In the rows, 128 means zero.
The rows below come in pairs that one turn or mirror swaps. Which row does each named row swap with?
Kote: [134  97 128 133 174 109 103 138 148 136  86  90 139 137 123 126 149 134
 105 105 116 128]
Sezeg: [121  82 149 127 158 110  81 147 130 118 126 108 135 144 142 151 143 158
 127 140 127 116]
vin: [150 115 103 122 155 114  92 136 119 127 156 108 156 152 153 139 116 121
 113 120 118 118]
miteb: [127 127  96 139 158  73 110 139 112 117 126 137 162 140 138 106 152 145
 151 125 133 130]
rulu: [124 134 111 116 139 132 134 117 130 138 122 102 146 140 115 105 147 163
 138 143 140 125]
ruzim: [124 110 116 110 158 110 121 185 124 141 109 139 119 150 123 138 139 106
 124 109 133 126]
vukos: [120 104 122 113 154 118 114 179 131 148 113 138 111 153 120 132 132 114
 127 117 142 127]
butin: [122 126 112 131 165  86 104 142 119 107 126 128 170 137 132 110 152 151
 151 123 134 147]
Nozuk: [131 125 119 131 144 142 105 135 140 108  96 138  99 122 127 134 121 149
 118 136 146  93]
runu: [150  94 126 117 180 154 122 142  88 115 104 106 136 132 122 123 137 141
 114 120 134 124]
Tofek: [ 91 111 114 132 159 121 110 153 120  95 137  82 124 111 138 132 137 116
 105 127 135 130]
Mele: [120 117 112 131 166  88 106 138 106 108 121 132 170 144 146 108 152 140
 157 135 115 136]
Zakeb: [130 134 128 118 140 140 129 111 129 134 138 101 148 150 115 115 147 152
 128 142 138 126]
vul: [104 106 118 144 156 116 103 157 120  94 133  85 117 113 134 131 141 123
  98 123 128 136]
siton: [120 141 110 135 139 134 123 119 128 137 124  95 149 139 118 109 152 160
 130 147 145 109]
Pud: [125 110 126 107 158 104  99 130 103 107 112 147 128 110 145 100 120 104
 126 103 145  93]
Buzag: [133  90 139 115 172 149 124 145  82 113 107 107 131 128 127 131 131 141
 114 116 129 128]
Muri: [112 136 112 122 166  80 106 143 113 119 127 132 170 140 136 115 156 150
 151 120 120 132]
selog: [123  99 111 160 150  99  94 156 132 134 111 118 135 100 161 133 151 112
 130 130 138 132]
zase: [123 122 113 142 143 131  97 124 137 107  98 139 106 117 127 139 124 139
 129 129 152  85]
ref: [106 106 119 132 166 126 105 152 126  99 131  84 123 110 129 129 138 110
  98 131 133 132]
lolu: [133 114 114 129 138 140 104 129 144 108  96 138 101 112 119 126 122 142
 117 132 147  92]
Kas: [124 115 136 124 148 110 108 117 115 105 112 147 120 116 136 101 126 111
 133 100 161  91]
namil: [127 111 107 111 144 109 109 130 111 117 110  77 122 134 128 112 140 119
 136  81 117 141]
pavak: [123 101 132 125 139 105  94 129 108 112 116 149 128 120 142  93 124 107
 123  93 155 103]
zerip: [147 124 104 130 152 124  93 125 108 131 149 106 155 152 141 142 111 124
 110 121 119 123]
luri: [125 116 110 130 145 134 109 118 144 103  92 138  95 125 118 128 127 138
 124 133 144  98]
nezo: [112  85 142 129 148 112  83 142 130 110 125 112 130 149 138 156 156 153
 117 139 134 114]
biko: [151 113  87 134 149 127  96 132 108 127 151 114 154 151 135 146 118 121
 115 120 120 114]
Giman: [123 129 111 122 162  84 114 143 104 112 125 137 172 139 135 113 148 152
 152 125 121 126]
Povu: [124 142 118 129 139 134 124 123 132 134 129  98 148 143 119 114 154 166
 136 138 140 123]
Gov: [146 115  90 120 153 123  92 137 105 134 148 110 147 151 145 144 113 132
 109 109 117 112]
folim: [126 106 113 111 151 120 118 175 126 147 112 137 110 165 129 131 145 118
 123 115 143 121]
fike: [140  86 134 141 174 113 113 140 145 141  94  93 141 131 124 113 149 133
 112 100 118 130]
bev: [119 115 111 135 139 138 107 133 145 116 103 141 103 115 125 128 122 147
 124 134 156  91]
Furof: [119 102 129 109 143 104 103 131  95 101 102 134 130 132 148 101 127  96
 130 106 139  95]
nagek: [125 102 116 115 156 116 124 173 126 152 126 139 115 155 123 145 144 113
 126 112 140 118]
Tipuv: [115 106 114 113 143 102 107 123 109 104 113 144 129 125 142  98 127 106
 131  88 155 102]
vil: [123 128 107 140 156  85 104 144 105 113 132 134 161 140 127 101 147 151
 152 118 122 146]
Gibel: [110 129 105 132 154  90 108 135 115 112 121 131 160 137 125  98 141 165
 149 138 125 137]
Zab: [142  93 126 133 180 104 108 135 146 139  81  94 138 130 128 121 144 137
 114 104 113 119]
tor: [125 103 132 109 142  99  98 131 105 100 108 141 132 114 137  99 123 110
 116  96 160 104]
zamog: [127 119 112 135 145 136  90 145 137 113  91 140 108 127 117 132 117 143
 120 137 141  93]
Beva: [130 106 106 112 143 110 113 128 109 116 108  80 119 126 130 116 137 111
 135  83 123 142]
mitav: [125 109 134 104 153 106 106 133 108 101 112 150 128 121 151 101 125 111
 129 100 154  95]
tiru: [127 133 122 122 140 138 130 118 132 134 126  95 152 144 113 120 147 165
 133 144 138 113]
Vup: [130 140 113 127 142 128 133 110 126 137 124 100 139 141 109 115 143 169
 132 136 139 116]
vot: [120  97 107 156 146  96  93 155 131 138 110 113 135 105 160 133 152 116
 135 129 138 130]

Swapped with Gibel: Kas
Swapped with vin: ruzim
Swapped with Tofek: Zab
Swapped with ref: Kote
Swapped with tiru: Nozuk

The rows below come in pairs that one turn or mirror swaps. Which row does each named row swap with?
kelig: [136 109 141 134 113 117 164 120 155 119 153 107 143 120 138 126]
Mog: [131 136 139 137 134 153 126 145 102 127 170 125 115  88 143 150]
sim: [144 138 102  96 141 114 141 132 156 137 139 104 131 104 129 159]
res: [133 144  94  99 140 113 153 124 135 136 143 103 132  87 126 155]
bek: [135 140  98  92 129 118 142 142 135 116 130 111 118 112 120 158]
Dor: [153 128 105 105 135 144 131 124 128 149 126 117 137 100 116 151]
Megi: [116 134 147 119 104  98 159 122 144 131 147 116 145 122 135 116]
kidil: [122 115 130 120 110 100 166 119 142 125 150 108 148  94 133 113]
kogos: [102  90 149 119 129 127 129 133 143 145 156  93 137 110  91 127]
nimar: [150 135 100  96 137 119 143 153 129 144 135 101 125  89 131 141]
betes: [134 137 140 130 116 155 135 168 114 113 166 108 108  96 122 161]
sig: [119 109 140 132 104 107 152 122 138 145 132 100 137  96 152 124]
Fugar: [139 142 146 125 130 165 138 154 107 129 158 114 124 101 138 163]
Baze: [135 100 134 119  92 102 151 127 136 130 155  98 146 116 139 137]
zup: [ 87 108 155 128 135 124 136 154 135 161 165 113 128 106  96 136]
rilu: [130 145 156 109 124 157 135 142 100 133 165 117 126  83 119 161]
miz: [103 148 139 116 127 148 143 134 111 121 170 127 117  97 129 178]
pasod: [121 127 140 109 123 160 152 144 103 120 182 112 129  94 124 171]
vab: [125 141 137 115 124 164 144 152 105 132 173 106 122  90 130 169]
Minol: [ 82 126 162 114 140 126 134 152 155 140 161 103 138 108 101 136]
ropag: [125 100 143 126 105 117 156 122 140 138 118 108 126 105 109 118]
zage: [130 115 140 124  94 113 157 119 135 133 135 103 132 122 133 115]
Riluv: [ 90 125 147 150 131 133 115 160 147 141 156 103 134 121 119 139]
rin: [125 121 148 126 144 130 146 138  95 138 171 138 129  84 126 157]
runiz: [119 127 133 119 129 157 129 144  89 118 156 119 138  86 113 160]
zur: [153 133 106 104 141 119 139 136 146 142 128 116 126 108 126 164]
lur: [ 99 125 156 123 146 122 142 152 142 129 182 116 128 118 103 119]
Venak: [ 99 116 147 119 144 138 136 153 155 133 145  95 132 127  88 148]
lofup: [148 129 111  85 138 110 123 141 144 132 137 104 132 102 125 156]
Rusuv: [ 86 132 139 137 144 115 126 153 147 145 172 118 121 103  99 139]
sivog: [143 142 113  89 127 103 131 142 145 135 135  92 132 107 123 164]
mifa: [127 113 133 120  97 104 166 122 132 119 141  99 141 115 138 122]
Bif: [129 128 138  94 113 156 130 138 113 119 143 117 136  83 110 171]
nik: [122 146 146 131 118 144 139 140  97 112 179 120 124  88 122 151]
Gub: [129 150  97  97 130 126 152 140 144 127 129 104 127 116 121 160]
pabu: [ 90 144 152 112 130 122 134 139 129 159 164 116 110  95 105 120]
Leg: [ 91 116 154 136 129 133 140 166 149 154 150 107 117 120 113 128]
keme: [ 94 113 154 129 130 134 125 141 154 143 161 107 116  88  94 128]
dup: [ 88 118 165 130 138 124 140 165 150 146 159 105 138 106 110 130]
mep: [120  99 136 114  92 103 145 118 130 127 145  98 132 114 138 131]
San: [127 123 145 115 103 173 145 136 122 111 163 115 135 108 121 166]
ked: [ 89 130 144 137 137 119 127 163 137 143 150 115 107 104 115 119]
ruguz: [147 138 102 105 142 111 159 130 133 137 156 112 117 110 127 169]
vimab: [130 106 138 129 113 112 143 106 152 119 152 106 139 122 140 123]

Swapped with nik: Rusuv
Swapped with vab: dup
Swapped with sivog: Baze
Swapped with zur: zage

